(in the rows, 128 means zero)
R: rows in 4 groups, each row roughly a mix of its group's directions
R (140 x 10)
[[169 164 110 106 127 146 132 124 136 159]
 [112 120 137 121 165 123 152 180 131 119]
 [153 111 127 104 147  89 128  96 133 100]
 [129 142 134 119 169 103 144 146 171 121]
 [144 110 133 126 155  85 132 102 138  94]
 [127 103 138  85 133 128 169 152 116 142]
 [127 151 121 148 176 127 133  93 140 107]
 [115 122 125 122 167 125 134 184 138 120]
 [107 128 139 142 116  97  84  94 140 125]
 [128 165 135 150  96 139  88 114 126 110]
 [ 94 138 148 151 120 116  79 113 141 128]
 [141 137 133 116  74 100 121 155 117 141]
 [111 120 135 160 159 118 163 122 153 100]
 [150 124 167 126 131 126 149 102  95  98]
 [115 136  84 133 129 134 113 156 156 161]
 [108 130 143 127 173 121 132 172 137 107]
 [148 115 160 119 120 112 143 109  91  93]
 [117 156 104 150 167 131  92 114 130 114]
 [132 176 117 139 113 152 123 143 133 167]
 [136 122 156 132 120 110 158  99 108  86]
 [122  99 143 115  72 122 125 153 117 130]
 [109  98 131 162 142 105 149 148 109  99]
 [ 96 139 138 175 112 111  96 128 123 142]
 [159 141 152 117 129 110 121 105  88  98]
 [115 123 100 121 116 135  98 165 147 164]
 [141 107 148 109  88 137 166 134 111 147]
 [129 149 136 106 173 119 153 147 161 132]
 [115 131  95 127 131 124 105 161 155 166]
 [148  90 158 109  97 130 160 133 122 137]
 [146 103 128 111 147  94 146  99 130  92]
 [149 134 125 136  92 132 123  72 138 129]
 [133 146 136 110 174 117 144 148 167 126]
 [101 129 117 132 125 142 159 143 176 105]
 [119  84 131 118 138 110 169 153 118 143]
 [130  86 130 111 145 101 156 135 107 100]
 [114 114 117 133  88 132 100 113  84 138]
 [151 139 130 125  95 126 118  71 119 131]
 [128  82 128 111 147  97 138 114 122  95]
 [111  83 111 108 149  99 142 126 126 100]
 [137 176 141 162 128 131 102 108 128 108]
 [107 148 118 143 109 178 138 159 123 135]
 [134  84 121 106 154 110 146 157 121 149]
 [111 142 160 138 170 121 132 161 148 111]
 [151 118 141 105 147  93 142  98 120  95]
 [112 141 127 164 149 136 159 145 164 110]
 [119  82 118 118 148  92 145 129 114 102]
 [126 117 113 140  75 143 117 106  96 127]
 [140 124 132 114 122 113  69 142 110 150]
 [133 142 116 134 185 134 152  99 134 119]
 [153  98 112 109 126 129 177 138 105 124]
 [103 139 124 169 151 142 166 129 143 110]
 [125  73 128 123 122 102 154 116 131 151]
 [132  88 120 108 153  93 149 131 111 106]
 [129 121 121 101  97 105  88 126 100 149]
 [138 158 138 159  99 143  99 110 115 101]
 [135 138  92 119 185 135 133 110 127 124]
 [146 135 156 124 134 106 157  97 105  95]
 [127  87 131 107 153 111 149 128 124  87]
 [126 171 114 140 133 143  91 150 101 118]
 [ 99 121 136 109 157 143 129 178 146 128]
 [146 136 173 112 127 104 148 103 105 108]
 [106 115 139 155 118  84  94 113 112 136]
 [125 138 134 129 190 132 140  99 141 126]
 [114 145 143 134 168 125 128 180 134 120]
 [127 168 121 156 144 136 100 131 122  89]
 [117  80 150 111 143 105 130 126 112  97]
 [102 134 101 138 114 141 120 153 166 161]
 [112 157 129 147 103 169 116 148 123 158]
 [151 127 118 125  89 127 122  77 118 141]
 [143 158 104 101 122 155 115 118 150 163]
 [131 100 150  91 137 103 168 134 121 139]
 [108 156 139 155  91 149 105 113 148 117]
 [148  99 149 108  94 126 170 120 124 132]
 [116  92 119 100 121  98 169 143 133 132]
 [137 143 140 126 177 108 139 145 166 121]
 [119 157 140 154 101 159  95 110 134 114]
 [117 142 154 138 166 123 128 164 163 122]
 [103 120 129 144 144 148 173 126 156 102]
 [151 131 106 132  83 137 120  92 121 152]
 [102  81 136 117 144 107 138 133 118  95]
 [146  94 122 105 147 102 161 131 110 103]
 [133 173 133 148 130 142  90 127 143 157]
 [143 138 144 111 166 117 137 155 171 128]
 [102 157 103 133 167 120  91 124 126 126]
 [122 146 144 157  90 167 104 120 128 118]
 [170 114 116  96 121 152 164 119 124 129]
 [134 110 103 116  86 140 125  86 110 134]
 [116 128 115 136 126 173 163 109 147 100]
 [ 92 125 143 118 155 143 118 172 151 132]
 [134  86 117  98 134 105 161 123 103 118]
 [146 126 131 107 114 110  78 131 100 152]
 [126 141 136 114 175 112 152 142 166 123]
 [143 170 110 146 116 149 112 123 141 166]
 [133  98 131 110 166 113 158 149 132 158]
 [141  90 164 114 109 125 163 135 112 143]
 [136 122 152 115 164 121 144 159 170 126]
 [167 125 101  95 128 150 159 127 125 147]
 [139 132 111 131 194 126 117 113 124 121]
 [133 119 105 128  85 141 123  83 106 128]
 [110 167  99 139 162 126  94 127 135 123]
 [159 114 124 107 151  89 140 107 131  97]
 [131 148 174 121 115 117 144  92 119 102]
 [104 117  97 146 113 138 107 159 158 149]
 [106 145 123 154 107 164 125 158 112 156]
 [113 155 121 148 139 142  76 137 152 119]
 [125 141 137 129 174 108 146 149 168 122]
 [118 109 135 147 146 160 167 111 143  98]
 [127  86 137 108 149 108 151 141 107  98]
 [120 127 146 137  61 133 129 143 129 130]
 [153 154 104 116 132 163 147 150 128 160]
 [142  95 112 100 138 143 172 145 114 119]
 [136 142 148 105 180 127 146  97 125 129]
 [158 108 140  96 145 160 156 146 115 117]
 [154 119 120 103 133 154 174 153 113 127]
 [119  91 121 117 158 100 150 139 118  95]
 [146 117 118 105 147 138 162 167 100 140]
 [111 148 124 143 100 167 128 153 109 159]
 [123 105 132 136 101 128  84 129  87 143]
 [126  93 125 123 139 106 168 136 115  91]
 [120 151 119 116 176 118 130  89 140 110]
 [130 111 119 150  78 128 107 108  96 125]
 [106 111  99 137 147 129 123 158 162 160]
 [ 94  96 151 155 140 120 128 143 118  93]
 [108 142 121 138 154 123 179 119 153 108]
 [116 144 136 158  95 149  83 125 135 116]
 [ 98 137 120 136 119 166 119 170 124 154]
 [105 111 135 157 138  90 144 152 103 108]
 [140 173 114 154 123 146 118 140 131 167]
 [111 165  96 139 160 137 106 121 149 111]
 [144 143 123  85 108 125  99 138 107 161]
 [ 98 160  94 135 158 127  98 119 133 117]
 [133 139 160 112 141 118 151  85 115  97]
 [ 97 127 145 131 166 130 134 174 136 114]
 [152 131 147 106 141 104 152 102  96 102]
 [117 133 155 133 173 110 140 165 141 113]
 [150 132 116 132  86 142 133  78 132 131]
 [122 165 130 142  94 163 114 117 150 148]
 [ 97  91 141 154 128  99 133 135 108 102]
 [125 116 141 153 141 163 174 127 146 108]
 [144  99 160 110 110 130 174 135 120 141]]

one row of each group, then the others: which group is each in?
[114 137 155 128 170 120 137 174 138 122] => M
[161 149 104 114 126 168 126 116 147 155] => N
[148 134 117  99  98 134  90 120  99 149] => K
[125 104 120  92 167  98 156 130 131 136] => G

[129 114 103 125  83 124 130 170 127 151] => G
[143  99 132 115 149  90 145 102 137  97] => M
[146 129 169 120 121 108 142 104  98  97] => G
[118  79 142 113 128 101 158 123 115 148] => M
[ 88 141 128 158 131 121  84 120 149 130] => N
